Rotation paths and how fast each direction turns (degrees a step)
Each turn is a multiple of 5 degrees from 10 to 175, or 0.
Each row of a path follows its step; steps can be skipped.
Rotation 1:
step 0: 4 33 -10 -14 19 -11 -6 38 -2 -1 11 -6 16 -17 4 -13 -2 -18 -5 -2 -1 -21 -21 18 -9 1 -2 15 13 -3 13 -9 -10 5
step 1: -19 -26 7 15 -9 4 -11 -4 29 -7 21 -16 2 15 -1 13 -16 25 -13 -28 -10 -11 9 8 -9 -11 1 6 16 -16 8 -2 11 -11
step 5: -3 -4 -18 1 -4 4 15 0 11 4 19 25 11 -2 11 -7 4 -14 11 8 -1 2 -33 39 28 -2 1 -21 9 13 9 1 9 -10
step 6: -1 25 6 -18 -1 17 1 28 10 -14 -8 2 -3 -8 -1 20 -5 25 8 -8 11 -3 -2 -2 -32 -12 23 14 17 -4 11 -8 20 -12
step 7: -24 -2 2 -22 2 -8 0 -5 2 5 12 -14 32 -1 19 -20 -1 -12 -20 -28 -19 0 0 -1 -1 -11 -3 -17 -17 -28 7 -13 -9 -2
step 8: -20 -8 1 41 -12 -7 18 13 5 -4 3 -2 3 9 -21 -10 -2 -12 2 -5 7 -14 23 4 -20 -8 9 20 1 28 -2 -3 -9 -22
step 10: -16 -15 6 3 27 -8 -4 -8 -12 1 36 9 6 2 23 13 -8 -5 20 24 22 0 9 21 11 12 8 27 -4 -5 0 -4 4 -4
step 11: 22 9 -10 -9 -28 2 -2 0 17 -26 -4 24 12 -8 -4 14 -10 23 -24 13 10 -8 2 21 -2 11 -4 -23 2 5 14 -6 -12 -17
step 14: -22 -8 11 18 -22 3 0 -11 14 -13 -1 -6 14 -8 -14 -23 6 14 27 -6 -3 1 -17 6 -14 -28 -9 4 -25 -17 1 4 -15 1
step 15: -8 10 -3 -5 20 -13 -4 36 -2 11 13 2 2 30 -12 9 24 -7 12 6 -1 1 13 -5 16 3 5 2 -19 14 -2 0 2 -37
Directions:
-3 -1 -7 -2 0 6 3 -1 -5 -5 3 10 2 -10 -2 -3 -6 -6 -6 0 0 0 2 6 0 -8 5 4 -2 11 -7 11 -8 4 : 130
2 9 6 -10 -8 -1 -7 -4 4 -5 -11 -2 6 -7 2 -1 4 -4 -1 -3 3 -3 -4 1 -3 5 -9 -4 -4 3 -7 -4 -8 6 : 155
-1 -3 -7 -7 0 5 8 6 8 -7 7 -7 0 -1 -5 -6 1 -1 -6 -8 1 -1 -3 -1 -8 3 7 -3 5 -3 2 -8 4 12 : 60
1 1 -3 3 -12 4 0 -5 7 11 0 2 -4 6 -7 -2 3 -1 -1 6 1 -6 -7 3 -3 1 7 -3 -12 11 8 -1 1 -2 : 115
-2 1 0 0 -9 4 -1 5 -9 7 11 -1 5 -5 -2 4 4 -3 1 -12 -3 -7 -3 -11 3 0 -2 9 1 2 -1 -5 -5 -7 : 45
-10 -9 -5 -3 6 -6 4 7 -1 7 -3 1 3 -2 10 0 10 -13 -3 3 4 4 -4 0 0 9 -4 1 -2 5 3 0 1 -1 : 140
Rotation 2:
step 1: -8 -15 7 -22 -3 22 26 -24 9 10 -19 -2 -2 -13 9 27 -13 -3 0 16 -1 32 26 7 -18 10 15 1 7 22 -15 -16 13 -2
step 3: 22 -7 17 5 -1 -12 29 5 -3 8 -7 8 -9 -1 15 -43 10 1 16 6 -21 -21 -15 15 23 12 3 -2 -13 21 -13 0 11 -17
step 5: -9 -6 18 -23 -20 -3 12 11 -8 0 -23 -2 2 -6 -9 34 -6 5 -4 22 -1 13 -1 -33 25 37 2 -10 9 2 21 6 2 -5
step 7: 14 -23 16 0 6 -22 10 1 16 19 -1 -10 -11 -6 -15 3 -14 -14 6 17 -11 -24 -3 34 -9 19 3 32 -9 3 -15 -9 4 27
step 9: 21 7 -5 4 2 5 18 10 8 23 -4 2 11 0 -4 19 3 27 -9 16 6 18 -14 -12 29 -10 9 -5 8 29 9 -5 46 -2
step 10: -4 19 14 18 -8 -13 1 20 -10 15 -21 -1 28 -5 -35 11 -7 1 2 25 -5 -3 -8 -1 -7 16 17 24 6 -8 -19 -13 28 -1
step 12: 4 -14 6 -10 5 12 15 -14 37 12 -14 0 -7 1 10 4 -7 -1 -21 4 -6 26 5 15 31 -15 19 14 -27 9 7 -25 5 15
step 14: 9 5 11 13 -4 15 40 9 -19 20 -7 9 13 2 1 1 4 6 37 20 -11 -15 18 -4 9 -9 11 -15 10 6 -25 -15 1 -20
step 15: -4 11 46 -23 -24 7 14 -1 12 -6 0 -10 11 -8 6 -3 16 -14 0 12 -12 -14 -5 23 19 -15 27 12 -7 9 -16 -12 19 -11
step 16: -20 1 18 -15 -15 -10 13 -3 -5 -16 -32 13 -10 -7 -3 2 -8 -8 -14 -4 -17 9 -1 -9 12 27 -2 19 -44 21 0 -3 11 -17
Directions:
6 -3 8 5 0 4 4 9 -2 -6 -2 0 -2 3 3 11 1 -12 6 5 0 6 7 6 -8 -1 -2 -9 2 -5 -2 4 -2 7 : 110
4 -9 2 -7 -3 -5 -5 -1 -6 -3 -2 6 -3 6 3 -1 -1 -2 4 -3 0 3 3 7 2 -10 0 10 -10 1 15 2 3 -2 : 90
-1 4 -6 4 -1 6 -2 -3 6 7 -5 5 8 8 -9 -1 14 -5 0 -2 -3 0 10 -5 0 -7 3 2 -6 -1 -2 -1 3 9 : 25
3 3 -1 -1 -8 -3 -10 0 2 3 1 6 -6 -11 -7 8 2 -5 3 -5 -5 5 -4 2 -10 4 -6 7 0 3 -3 -12 0 -2 : 125
-5 -4 -5 -2 2 -9 -1 5 9 -7 -3 1 1 -10 -5 -4 2 -3 2 -1 3 -1 -2 10 9 -3 -3 -6 -11 -1 -11 4 -2 2 : 85
-5 5 1 7 -1 7 4 0 -5 -4 -1 1 0 1 2 2 -8 4 1 -6 -1 9 -2 3 2 -13 10 3 -6 -5 -10 -9 -5 -7 : 25
-1 5 -2 -2 0 6 -4 -7 -6 3 -3 11 0 7 -3 -1 -4 -7 1 3 -8 4 -10 4 6 7 -6 -2 0 -4 -4 12 -2 -5 : 135
-6 -1 0 -6 8 4 10 -2 1 -1 6 1 -1 3 -6 13 3 3 2 -1 -2 -11 -1 5 -6 -8 -5 5 1 11 -3 5 -2 -4 : 55
Rotation 3:
step 0: -3 -13 21 1 -24 26 -5 16 -9 -8 -6 -20 26 14 23 2 -7 -26 -15 1 -7 -1 -15 -12 -16 24 -6 -5 -12 7 6 -21 10 3
step 4: -3 -5 12 3 -2 14 -11 -10 17 36 -2 -35 -9 5 11 -13 17 -23 2 -4 -2 36 -4 -21 6 6 -24 -1 3 -1 0 -12 10 -1
step 5: 28 -15 -6 1 -39 19 -4 9 -5 -16 -1 -10 24 15 -6 -22 -6 4 -29 1 -7 11 -18 3 -14 11 -5 8 -9 -5 0 -19 14 -6
step 6: 2 -7 -1 19 0 11 26 -27 -8 14 7 -13 0 11 8 -16 38 -18 -25 6 -10 3 15 6 4 -2 -28 15 -10 13 12 7 -12 3
step 9: -3 2 -6 -11 -28 -5 -23 -23 2 24 1 -21 -7 36 -2 -11 20 -12 7 10 -8 24 -17 -1 2 3 -13 3 -18 -8 16 -5 1 -9
step 11: 0 -9 -4 24 17 16 1 -20 -16 -2 7 -15 -23 18 13 -11 32 3 -12 4 -13 6 0 7 -7 15 -10 15 -20 -6 25 17 7 -26
step 12: -36 -7 -18 15 -15 26 -13 17 -5 15 4 -11 3 -5 -7 -2 5 -21 0 -5 21 29 -17 -6 -9 5 -24 5 -7 2 -15 -13 2 -11
step 13: 26 -22 -12 10 -28 22 -2 -15 -6 10 21 -20 1 10 11 15 9 25 -12 4 -13 25 1 7 -19 28 4 -9 2 5 2 4 6 -5
step 15: -3 -4 -14 23 -21 21 12 -8 -11 -17 -5 11 -11 2 -9 9 8 12 -36 1 -13 20 -18 -14 -16 1 -8 19 8 2 3 -21 28 -6
step 16: 0 -2 -15 5 12 16 6 -12 0 3 20 -20 -8 -17 -8 -16 41 -15 -7 3 1 10 0 7 5 37 -22 -1 2 -4 5 13 -4 -28
Directions:
-5 4 0 3 -5 -7 -8 8 6 -8 5 0 -6 2 7 -5 2 2 2 5 10 2 -5 -4 10 -6 -11 -6 -1 4 1 -3 3 1 : 145
1 12 1 -3 2 -2 -13 -6 -1 6 -8 1 2 0 -1 -5 5 -6 -2 -9 7 4 -1 -8 -6 -7 2 0 0 2 -1 8 -6 -8 : 145
-8 -7 5 7 2 12 -4 5 -7 -3 0 -2 -4 5 2 -3 2 4 8 -4 4 9 6 2 -3 -5 12 -9 0 -2 2 1 2 3 : 35
-1 -4 4 -5 2 -6 4 -7 0 9 -1 1 -10 -8 0 -9 1 -5 12 5 -3 5 7 5 1 -3 -3 -2 -12 -2 2 -2 4 -6 : 145
-9 6 0 -2 -6 -2 0 5 6 1 4 -5 2 3 -2 -11 4 -6 4 -1 -1 -10 -3 -1 2 14 13 1 -2 -5 2 0 3 -4 : 155
Rotation 4:
step 1: -3 -2 30 22 -9 -14 21 40 -19 3 1 -6 -6 4 16 36 -9 5 -25 3 -5 -1 -5 -13 16 12 29 12 2 7 -6 9 -10 -3
step 2: -1 3 -34 21 12 13 8 -2 -29 9 1 -10 19 6 -14 12 10 -17 19 -6 -1 8 9 2 14 3 11 9 -27 -16 -42 17 7 -8
step 3: -5 -4 22 2 11 -2 37 -33 7 11 -3 -17 8 6 -13 -1 14 -3 -15 -2 20 -15 12 -17 -30 1 -4 -4 2 3 -16 31 -18 22
step 4: -8 -11 23 11 43 -6 -9 7 -5 35 -1 -18 -17 9 11 -25 -10 19 1 5 3 -13 -8 -10 20 4 -2 27 -15 17 -6 -2 1 -16
step 5: -26 -7 -23 0 6 -19 -34 -22 -6 -7 -17 5 -15 13 19 4 1 -14 -15 -31 18 17 18 3 12 14 0 5 1 -3 -5 35 -7 -8
step 8: -18 -2 -28 10 -9 28 -19 -23 0 24 -9 19 5 -36 12 -16 -25 -2 5 -20 -14 -14 7 5 -1 -2 11 -9 0 -21 -17 4 14 -11
step 10: 6 -8 -7 6 13 12 -17 19 -25 -11 25 -19 12 8 21 0 -2 13 -14 9 -4 -41 12 23 5 -15 -3 -10 -19 10 6 -26 9 -27
step 12: -18 14 7 19 -12 3 23 -2 -3 23 8 7 7 37 -18 -3 0 25 28 15 -17 0 -8 34 -26 4 16 7 -7 -1 -2 -2 7 -9
step 13: 18 -7 -25 10 27 -7 -10 1 -5 5 20 -22 -3 24 3 14 -22 4 1 20 2 5 2 -2 -28 -17 -19 -25 14 23 3 31 1 -1
step 15: 7 3 -16 14 -3 -34 15 7 -25 3 -6 14 -15 33 2 -12 0 15 3 4 13 23 17 4 16 13 17 14 20 6 21 -11 10 30
Directions:
1 0 -3 -11 4 -1 -10 -2 3 -1 -14 5 -5 6 -4 -3 -11 0 4 -3 -2 1 3 -2 2 -6 5 4 5 3 7 -1 2 11 : 40
-9 -1 2 -13 -7 -8 -2 5 -3 -9 2 2 4 8 2 6 7 4 -2 -2 0 2 2 4 11 -1 6 0 2 3 0 -4 -1 -9 : 70
-9 0 3 -4 1 4 2 -5 2 -3 -2 -1 -8 -5 -5 -11 -1 -10 -11 -1 4 0 4 -4 3 1 -3 9 -3 0 2 3 9 -11 : 25
-2 6 -2 -3 6 0 4 -3 2 -2 7 17 1 0 3 -7 6 -6 1 -5 -7 7 9 2 -6 1 5 1 -5 0 -5 -2 -9 5 : 120
4 -6 -2 10 4 2 -3 1 4 -16 1 -2 -5 1 4 9 -4 -1 -7 -10 -5 6 -5 4 -1 -2 1 4 -10 6 1 0 1 1 : 85
